First come named turns, each shown by rows before and after it. For each pair of rows after them, which turns, in which order, take the first row to the second? The first pair is done for you.
doda:
[  1   6  -5  13  -2   5  -3   4 -11 -10   5   6  -3  -1  -6  -4  -2   2
  -3  11  -1   1   7]  ->  [ -1   0  -3   9  -8   8  -4  -1 -10  -5  -4  11  -8   1  -7  -4  -5  -7
  -1   9  -3  -1   5]
[  5   0   3   6   4  10   8 -11  -7  11  -8  -6  10  -9  -9  -3   2  -7
   9 -22  -7   4  -8]  ->  [ 13   7  -2   1   7   7   7   6   0   4  -5  -3  11  -9  -6 -11  -1   4
   5 -25  -2   1  -4]
[ -6  10  -7   9   8  12   2 -18  -2   4  14   6  12  14  14  -3  -4 -20
   1  -2 -26   1 -14]  ->  [  4  17  -8  -1   8  12  -1   2   9   2  13   8  13  21  14 -13  -9 -15
  -2  -7 -20  -6  -9]
Tupop:
[  9  -8   4 -32 -14 -11 -13   0  39  37 -18  12   3   7   4   1  20   5
   4  -6 -19  18 -17]  ->  [ 10   2   6 -31 -10 -18  -7   7  44  35 -14   6   6   3   7   5  22  10
   9  -7 -17  21 -19]
[  4   6   2 -16  12  21 -21  -2  20   5 -12  -2 -16  26  -4 -15 -13 -30
  -4  -4  -9  -2   1]  ->  [ 12   8  -4 -15  16  18 -25   2  22   2  -9   4 -16  26  -7 -18  -8 -21
  -9  -3 -11  -2  -4]
[-15 -10   9 -16  12  26   6 -17   3  10  -2  -5  18  30  17 -18  -7   3
  -6  -8  -7   1   3]  ->  [-11 -10  10 -19  13  25  -3 -16   6  12  -6   0  15  30  13 -19  -1   4
 -10 -10  -9   4   7]
vami:
[-12  -3  23  13 -16   3   6 -16 -10  14  -8 -15   1  -2   2  11  -1 -14
  13   1  -3   9 -14]  ->  [ 15  17  13  11   5  -7  11  30  16   5   6 -17   8   0   8   1   7  14
   9  -4   0   4 -12]
[ 13  25 -16  16   8  -7 -17  20 -13 -31  12   7   0   1 -12  -2   0   7
   0  -7  -4   5   8]  ->  [-14   3   0  10 -14  -3 -15 -23 -28 -11  -1   7  -1  -3 -15  15   3 -18
   9  -3 -14  12  -1]
[-14 -11  -3   6  -3  -1  -7 -17 -10  -4  -7   3  -2 -11   5  16  -4 -19
   3  11   3  -9   2]  ->  [ -3   4   6 -13   9 -17   2   8  15   4 -13 -10   9  -5  15  14   6  -3
  13   7   1  -4  -9]
Now pairs of rows:
Between the rows of a pair lie 2 to 3 turns.
[-20 -19  13  -6   0 -15  24 -33  -5  29 -10 -15   3 -21  10  22  15 -13
  15  16  -9  10 -16]  ->  [ 10  16 -12  21  28 -24  24  -1 -11  -2  34 -15   6 -30   9  14  11  17
  -9  24  13  -8   0]	doda, doda, vami
[  7   5 -18  24   6   3   0   3 -16 -24  19   5 -11 -16  -6  -5  -9   7
 -17   4  23 -14   9]  ->  [ 11  -1 -17  14  -5   7 -11   0  -4 -19   7  22 -18 -10 -16 -15  -2  17
 -20   0  14 -14  16]	doda, Tupop, doda
[  5  15  -6  23  27  -5  32  19 -12 -22  16 -20  18  -8  21   3 -23   3
   6  24  12  -1  -3]  ->  [ 22  17 -21  13  23   7  12  38   3 -30  10   1   8   0   7 -21 -26  14
  -5  14  12  -4   9]	doda, Tupop, doda
[ -6  -8  -2   5  -8  15  -7   1  -4  -8 -10  11 -10   4  -4  -7 -11 -12
  -6  -2   7  -4  10]  ->  [  3  11   4  -4  11 -13   8  15  13   1 -10  -8   7  -1   7   3  11   9
   8  -2   2   4  -8]	doda, vami, vami
[ 13  22  -1   9  29 -31  31  24  -4  -9  27 -32  20 -26  18  20   4  16
   7  14  18   4 -10]  ->  [-15  -5  24  -8   4 -29  33 -18 -10  19   1 -36  19 -21  18  35  10 -16
  24  12   5  17 -23]	vami, Tupop, vami
[ 11  -4 -16   3   5  26 -23  -3  -6 -22   8  20 -11   2 -19 -12  22   3
 -22 -16 -16  -4  17]  ->  [ 15   5 -20  11  11  12 -22 -11 -10 -22  15  10  -4  -7 -17  -2  31  11
 -17  -9 -19   2  10]	doda, Tupop
[-11  -1   2   0  -1  28  -1   2 -13  -5  -9  13 -15  18   8  -8 -24 -21
 -15   2   1 -13  11]  ->  [  2  11 -13   6  11  20  -1  20  -9 -19   6  10 -10   8  11 -15 -20  -5
 -18   5   7 -18  15]	doda, doda, doda
[-17  17  -6  13  -4  -3 -17 -39  -5 -10  15  -7  -5 -22 -18  12  -5   4
  -9   7   9   1  -4]  ->  [  0  33  -2 -11  13 -23  -8  -7  27   0   9 -17   9 -17  -6  15   3  20
   2  -4   9   6 -13]	vami, doda, doda
[ 15  -2  -6  -5  -6   3 -23   4  14  -3  -7  30 -10   7 -18 -19  15  15
 -10  -9 -10   1  14]  ->  [ -5  -2 -10  31  -3   4 -12 -20 -22 -14  18  20  -9 -10 -16   1   1   3
 -13   7   5  -5  14]	Tupop, Tupop, vami
[ -5  -9  -2   6 -10  24 -14  -6 -13 -12 -11  20 -18   9 -11 -17 -15 -16
 -12  -7   2  -8  22]  ->  [ -5 -10  13 -15 -14  10 -14 -24   5  14 -28  14 -12   7  -8  -6   7 -13
   7 -12 -14   8   1]	Tupop, vami
[  7   4  20 -27  -4  -3  17  21  17   6 -15  -6  13  16   9  -2   2 -13
   7  -8  11   6   7]  ->  [ -3 -16  10 -12 -25  23  -4  -9  -4  -1 -13  17  -3  11 -12 -11   1 -24
  -6  -7   6   2  19]	vami, vami, Tupop
[  3  -7  -9   3  -2  13  -7   5  -8 -23   7  18  -6  -3  -6 -22 -15  -1
 -11   0  11 -16  18]  ->  [ -2   5  10   2   9 -20   7 -18  -1   2   3  -9  12 -18   3  16  18   7
  13   7  -3   8 -18]	vami, vami, doda
[-14 -13 -13  14  -3  13 -17  18 -14 -33  13  23 -10  -4  -3 -15 -40 -15
 -17   9  24 -28  11]  ->  [  8   4 -21  19  11   0 -16  30  -4 -35  20  21  -4 -12  -3 -15 -25   6
 -17   5  21 -31   6]	Tupop, Tupop, Tupop
[-13  -4  15   3 -11  -8   6 -38 -18  15  -3  -4  -1  -9  -1  17  13  -7
  11   8 -15  11 -18]  ->  [-15   1  24 -14  -4  -8  19  -8   1  22 -17 -15   6   6  15  12  -1 -11
  21   0  -6   8 -21]	vami, Tupop, doda
[ -7 -10  10 -15 -18  -7 -16   5  13   0 -25  -8  -9  -6   2   6  10  12
   1 -12 -16  -8 -14]  ->  [-14 -11  13 -12 -20 -10  -5   0   9   3 -25 -15  -5  -7   9  16  10   7
   4  -8 -12  -9 -18]	doda, Tupop, doda
[ -7  11 -27   8  -6  19 -22   1   4   3 -30  26   1   1 -16 -21  -4 -15
 -16  -8 -23  -6   3]  ->  [  9  30 -31  10  15  -2 -15  20  15  -1 -15  15  12  -5  -5 -17   7   8
 -14  -5 -22  -5  -7]	Tupop, Tupop
[ 22   6 -16 -29   8 -45  -2  22  43  25 -11  -8  23   1  -6   4  46  22
  14   2 -18  13 -25]  ->  [ 14   0  -6 -39   1 -36  -3  19  46  29 -20  -3  19   9  -6   2  42  13
  15  -5 -19  14 -24]	doda, doda
[-15 -37   0 -10 -10   9 -17 -12  -7   4  -9  19  -5  -3 -25  -8 -20  -7
   4 -11   1  -6   2]  ->  [ 11 -17 -13 -13   2  -3 -26   3   8  -2  -1  27   2  -8 -29 -16  -4  24
  -6 -14  -8  -1  -2]	Tupop, Tupop
[ -6   1   1  19  -8  -9  -9 -46 -21   4  13  -8  -2 -20  -4  33   6  -7
  -5  24  -3   2  -4]  ->  [ 20  24 -11  15  19 -20   6  14   0 -18  31 -18  10 -13   9  16  -3  20
 -14  19  13  -9   3]	vami, Tupop, vami
[  1  18  12   7  10 -25  21  -7   1   8  10 -29  12  -7   8  27  18   7
  10   4  -4   5 -18]  ->  [-24 -14  17   1 -27   7   5 -32 -11  13 -11  -9  -3   5  -4  12   4 -29
   6  -1  -9   6  -4]	Tupop, Tupop, Tupop
